In the data rows, the value 128 means zero.
Here is a table of points, one per row:
[185 152 123 113 142 103 128  95 105 169 168 119 102 114 111  53 149  65
 141  98 134 110 126 118 182 127 117 111 168  85 131  94 109 150 153 122
  64  88 123 163 107 115 125 127 141 135 140 176 117 167 176 135 180 120
 187 115 102  86 126 115  97 196]
[ 88  72 143 117 150 141 149  96 123  83 135  92 211 133 166 139 166 126
 151 147 177 157 175  95 123  81 102 161 111 118 142 142 104 123 154 115
 105 145 214 140 164 137  78 134 142 144 142 159 151 118 131 139 159 176
 137  71 101 141 153 106 170 137]
[ 90 134 188 159 131  79 107 130  89 163 102 148 117 138 146  85 126 124
 132 116 132 130 156 200 136 131 100 131  70 130 148 123 120 149 109 148
 196 105 122 175 105 100 101 124 175  77 165  68 163  95 146 139 133 141
 115 128 130 118 164 163 139 178]
[ 77 132 117 104 119 152 110 134 115 148 180 148 117 139  54 192 156 142
  69 165  84 129 171  99 152 111 156  67 148 100 177 132 100 151 130 136
 143 140 117 124 126 103 114 154 126 109 120 128 154 167  44 155 122 107
 120  89 164 103 127 149 143 193]
[129 121 224 110  91 174 143  79 146 134  97 167 161 166 121  81 131 119
 127 130 152 155 107 134 128 159 193  48 154 187  89 162 188 191 130 156
 127 106 125 101 137 194 129 135 129 111 139 134 172 180 119 100 151 126
 143 120 136  73 145 148 128  50]
[177 117 119 191  84 120 152 125 164 128 121 119 145 139 135 174 160  88
  96 128 154 180 101 141 108 185 123 158 125 180 123  87 138 109 177 117
 118 121 114 140 120 133 158 214 198 178 101 122 124 146 101 167 162 138
  69 170 138 120 124 143 136 170]
[100 135 121 100 121 100  93 111 113 144 161 106 141  65 182 106  98 131
  79 121 128  81 135  90 114 165 111 106 122 192  63 144 109 145 132 108
 100 173 109  79 144 127 145 116 170 151 154 119 135  92 105 155  96 208
 151 122 197 126 120 112  50 128]
[148 174 162  54 134 134 213 123 161 127 174  91 103 133 129  92  96 129
 143 128 128 122 132 147 191 146  96 153 105 152  84 116  52 119 165 116
 179 111  80 120 149  93 109 114 109 124  73 113  89 139  89 101 151 121
 101 109 123 133 130 105 167 110]
[132 124 104 235 102 146 187 125  64 119 150 119 148 118 100 111 124 123
  97  84  99 110  82 159 135  81 139 148 163 109 116 102  98 143 155 112
 165 156  93 114 128 129 128  78 111  75 176 169 123 129 136 186 102 161
 100 123  94 115 114 125 151  48]
[160  62  76 120 148 146  98  90  93 115 171 113 145 144 131 195 113 135
 181 154 165  77 153 167 104 165 120  89 112 107  84 112 128  72 105 131
 179  92  54 113  83 184  72 130 122 105 132 148 128 128 133 149 135 113
 169 176 116 122 153  93 140 116]
[114 182 142 110  75  82 151 144 120 134 154 181 154 135 137 207 139 118
  85 127 111 148 132 156 115 168 197 166  85  95  91 116 144  75  82 136
  91 121 134 156 155 112 165 125  80 124  96 117 138  71 169 128 155 176
 154 117 123  65 120 110 135 104]
[118 107 155 154 155 122 129 116 127 130 111 121 135 167 123 131 166 117
 144 107 128  80 116 133  92  94 142 126 148 183 137  95 151 110 136 146
  73  68 108 127 154  99 143 115 119 134 122 111 128  62 109  87  83 104
  95 131 181  67  53  43 175 163]
[102 122 171 116 104 162 102 144 144 111 161 203 157 109 151 122 142 167
 205 116 135 153  35 142 117 170  73 123 112 107 166 137 118 110 144 142
 162 174 152 115  99 114 147  93 113 128 139 147  87 132 130 152 133 104
 126  98 137 116  87 117 104 165]
[136 108 147 171 131 155 131 134 155 185  97  89 175  83  68 153  73 137
 131 136 113 157  94  56 157 105 135 115  98 122 102 122 105 149 122 161
 156 118 157  70 110 139 127 149 118 144 109  85  78  58 183 106 104 109
 162 121 110 127 153 145 146 161]
[116 156  64 139 133  79 127 114 199 160 132 115  73 161 135 155 174 101
 142 196 117 109  89 139 186 132 117 140 110 139 107 167 179 144 161 108
 146 155 163 119  63 144 121 137 109  79 127 207 187 117 113  88  58 150
 142  96 123 143 115 152 157 145]
[111 145 116 188 178 148 127 136 102  94 134 119 158 105 135 100 131  94
 131 197 164 152 141 157 129 189 124 142 109  70 192 140 111 162 130 120
 104 107  89 119 123 127 113 132 109 160 111  87 111 132 142  90 113 120
 159  97 187 153  80 178 121  80]
[128 113  90  65 113 167 128 162  98  80 100 119  95  81 173 141 131  82
 154 118  99 120 109 133 172 112 155 201 147 134 163 178 116 149  92 190
 124 117 151  75 102 154  82 148 160 154 151  63 151 140 153 161 129 132
 105 113  97 107  82 111 156 124]
[111  87 143  98 135  94 124  54 103 153 113 180  95 109 129 151 144 123
  74  98 157 124 134  81 130 137  90 187 198 103 151 106 116 152 116 112
 168 158 132 102  71 117 142 126  90 148 116 124 149  88 155  56 168  93
  61 163 136 143 165 128 113  92]
[119 118 115 133  82 137 107 104  79 120 136  74 117 130 153 115 117 132
 139 138  59 167 141 169 139  84  92 107  81 136 152  71 182 153 156 178
 144 157 130 193 127 135 120 145  93 173  97 116 130 127 109  80 134 119
 141 130 109 141 126  92  56 108]
[103 113 106  93 130 131 122 132 149  78 153  97 102 125  55  88  97  97
 175 133 107 150 110  89  80 108 148 145 109 111 142 147 146 128 143 108
 133 150 108 135 131 121 207 112 177 123 122 127 181  50 121 150 188  89
 157 134 152 136 168 148 152 116]
[ 88 116  92  97 111 159 114 164 106 170 139 147 164 117 144 128 164 136
 147  96 174 141 103 152 103  61 136 111 115 149 138 160 151 135 165  79
 117 100  77  90 134  68 138 115 100 145 113  97 118 137 114  91 141 160
 153 169  56 179 112 187 131 148]
[108 158 136 128 166 138 155 136 138 107 130 168 121 102 159 129 154 127
  78 171  80 157 107 117 122 118 119  93 147 110 104 113 194 136  94 150
 121  90 114 119 166 142 116 127 179 101 162 157 100 107 145 145 188 108
 125 112  97 255 116  76 147 148]
[141 167 101 126 173 126  82 125 161 176 150 142 146 127 139 116  67  73
 153 126  89 141 141 133  96  98 115 119 151 115 132 132 189  88 148 113
 101 149 172 138  95 100  87  80 120 106 127  73  44 182 110 151 146 168
  85 148 179 110 182 116 173  92]
[176 160 156 137 106 166  84  75 108  83 142  77 101 141  96 130 199 147
  84 120 134  62 108 117 120 140 139 160  77 126 124 189 160 151  72 124
 138 172 155 136 179  59  96  99 151 144 107 147  72 152 164 112 112  94
 108 175 130 127 165 157 133 142]
[179 117 157 151 163 126 163 143 109  47  77 150 122 130 122  99 164 173
 114 128  62 138 124  86 155  90  95 142 122 125 119 184 106  76 153  79
 128  72 134 123  87 124 123 152  78  78 111 112 140 149 110 131 153 152
 180 174 165 106 138 124  64 139]
[160 147  45 120 139 153 206 133 141 122  88 140 106 171 166 146  59 222
 114 111 128 110 101 154  69 145 128 124 185 131 138 103 129 164 116 115
 122 145 154 149 177 121  87 141 136 133 178 131 120  90 127  84 168 139
 159 116 160  79 113 183 117 169]
[115 134 100 151 148 155 156 137 157 136 116 138 116 127 100 115 132 151
 120 145 167 162 192 128 141 101 128 132  90 148 131 175 121 104 104 175
 146 131  82 188  76 106 184  95 134 193 217 141 107 163 154  91 127 142
 101 115 119 116 129  90  88 125]
[164 110 163 144  91  69 151 195 164 130 110  73 131 107 167 147 124 102
 123 130 166 148 121  94  71 139 149  97 166 122 113  95  94 128  37 113
 117 189 152 144  94  53 124 129 157  99 122 104 169 188  77  99 119  91
 195 143 109 140  99  88 129 101]
[152 139 191 113 112 160 127 145 151 159  68 146 121 148  67 138 100 146
 166 125  80 106 212 172  96 159  56 143 151 145 132 112 106 144 117 143
  56 167 111 112 129 112 116 147 113 165 124 177 169 119 151 174  99 180
 137 167 122 177  96 141 153 111]
[ 93 147 104 146 176 126 116 121  97 124  80 145 108  70 127 173 132 123
 171 143 125  83  82 137 159 145 155 119 137 150 130 132  55 147 138 170
  93 128 170 189 161 159 201 158 113  94 129 158 116 156  81  85 100 135
 128 164 116 155 197 133 163 130]
[196 151 116  90 116 110  48 175 110 135 112 120 205 178 134 141 106 160
  80 124 113 117 136 149 128 116 135 165 102 140 147 129  85 124 195  93
 100 148  89 119 113 182 132 121 134  81 178 126 112 141 142 116 126  53
 109  91 114 144 144 100 141  99]
[111  80 130 181  90 115  83 188 177 113 183  98 117 171 154  69 124 163
 157 111  96 140 142  98 148 173 148 123 184  98 139 156 121 119  63 116
  83  95 111 137 152 187 112 102 121 133  87 135 120 105 115  82 129 181
  37 129  87 129 159 151 108 160]
[ 87 198 117 130 156 125 142 157  75 144  68  90 153 155 128  83 132 143
 142 119 181  99 146 116 125 145 130 106 176 166  86 126 170  96  97 126
 121 155 136 120  98 139 147 155  95 149  54 132 137 125 121 221 133  80
  89  85 119 133 126 137 100 141]
[165 108 116 102 150  82 106 146 123 181 105 139 123  96 107 174 126 155
 174 120 124 168 131 125 205 115 162  95 131  99 149 141 147 142 120  63
 183  88 157 146 213 100 127 124 168 174 123 170 141 113 123 163  88  98
 104 128 161 125 115 120  95  79]
[140  98 125 115 128  57 134 136 167 109 159 138  57  76 121 103 146 175
  81 141 182 145 149 118 150  96 129  83  95 149 179 101 142 105 147 172
  94 150 151 106 154 171 129  91  99 136 120 113 116 108 139 191 133  93
 137 170 125 129 121 167 174 103]
[147 136 160 132 152 130 109  98 171  90 129 138 125 159 175 156  43  62
 116  76 131  84 150 108  87  88 139 121  92 131 133  88 127  99  96 144
 177  96 146  84 170 148 189 132  88 129 125 158 173 196 151 133 104 140
 109  89 124 148  88 201  82 146]
[ 69  95 104 103 102 165 129 116 132 132 129 169  66 167  93  99 132 130
 119 114 162 124 152 125  68 160 142 179 139  71  81 106 124  95 180 103
 162 100 147 154 141 188 103 160 158 101 126  85  87 166 148 143  15 113
 186 138  98 142 134  82 101 118]
Along one direction, these points spread out more than along any other. For each point below, how far along it does it lie, from 0 to 99? 50 is the average, and the first point above lies past it. One standard deviation of the points above along it is 16.
[118 107 155 154 155 122 129 116 127 130 111 121 135 167 123 131 166 117
 144 107 128  80 116 133  92  94 142 126 148 183 137  95 151 110 136 146
  73  68 108 127 154  99 143 115 119 134 122 111 128  62 109  87  83 104
  95 131 181  67  53  43 175 163] 33
[103 113 106  93 130 131 122 132 149  78 153  97 102 125  55  88  97  97
 175 133 107 150 110  89  80 108 148 145 109 111 142 147 146 128 143 108
 133 150 108 135 131 121 207 112 177 123 122 127 181  50 121 150 188  89
 157 134 152 136 168 148 152 116] 54
[132 124 104 235 102 146 187 125  64 119 150 119 148 118 100 111 124 123
  97  84  99 110  82 159 135  81 139 148 163 109 116 102  98 143 155 112
 165 156  93 114 128 129 128  78 111  75 176 169 123 129 136 186 102 161
 100 123  94 115 114 125 151  48] 67
[111  87 143  98 135  94 124  54 103 153 113 180  95 109 129 151 144 123
  74  98 157 124 134  81 130 137  90 187 198 103 151 106 116 152 116 112
 168 158 132 102  71 117 142 126  90 148 116 124 149  88 155  56 168  93
  61 163 136 143 165 128 113  92] 54
[140  98 125 115 128  57 134 136 167 109 159 138  57  76 121 103 146 175
  81 141 182 145 149 118 150  96 129  83  95 149 179 101 142 105 147 172
  94 150 151 106 154 171 129  91  99 136 120 113 116 108 139 191 133  93
 137 170 125 129 121 167 174 103] 52
[ 77 132 117 104 119 152 110 134 115 148 180 148 117 139  54 192 156 142
  69 165  84 129 171  99 152 111 156  67 148 100 177 132 100 151 130 136
 143 140 117 124 126 103 114 154 126 109 120 128 154 167  44 155 122 107
 120  89 164 103 127 149 143 193] 55
[102 122 171 116 104 162 102 144 144 111 161 203 157 109 151 122 142 167
 205 116 135 153  35 142 117 170  73 123 112 107 166 137 118 110 144 142
 162 174 152 115  99 114 147  93 113 128 139 147  87 132 130 152 133 104
 126  98 137 116  87 117 104 165] 60
[160 147  45 120 139 153 206 133 141 122  88 140 106 171 166 146  59 222
 114 111 128 110 101 154  69 145 128 124 185 131 138 103 129 164 116 115
 122 145 154 149 177 121  87 141 136 133 178 131 120  90 127  84 168 139
 159 116 160  79 113 183 117 169] 30
[136 108 147 171 131 155 131 134 155 185  97  89 175  83  68 153  73 137
 131 136 113 157  94  56 157 105 135 115  98 122 102 122 105 149 122 161
 156 118 157  70 110 139 127 149 118 144 109  85  78  58 183 106 104 109
 162 121 110 127 153 145 146 161] 56
[196 151 116  90 116 110  48 175 110 135 112 120 205 178 134 141 106 160
  80 124 113 117 136 149 128 116 135 165 102 140 147 129  85 124 195  93
 100 148  89 119 113 182 132 121 134  81 178 126 112 141 142 116 126  53
 109  91 114 144 144 100 141  99] 68
[164 110 163 144  91  69 151 195 164 130 110  73 131 107 167 147 124 102
 123 130 166 148 121  94  71 139 149  97 166 122 113  95  94 128  37 113
 117 189 152 144  94  53 124 129 157  99 122 104 169 188  77  99 119  91
 195 143 109 140  99  88 129 101] 16
[ 90 134 188 159 131  79 107 130  89 163 102 148 117 138 146  85 126 124
 132 116 132 130 156 200 136 131 100 131  70 130 148 123 120 149 109 148
 196 105 122 175 105 100 101 124 175  77 165  68 163  95 146 139 133 141
 115 128 130 118 164 163 139 178] 59
[100 135 121 100 121 100  93 111 113 144 161 106 141  65 182 106  98 131
  79 121 128  81 135  90 114 165 111 106 122 192  63 144 109 145 132 108
 100 173 109  79 144 127 145 116 170 151 154 119 135  92 105 155  96 208
 151 122 197 126 120 112  50 128] 25
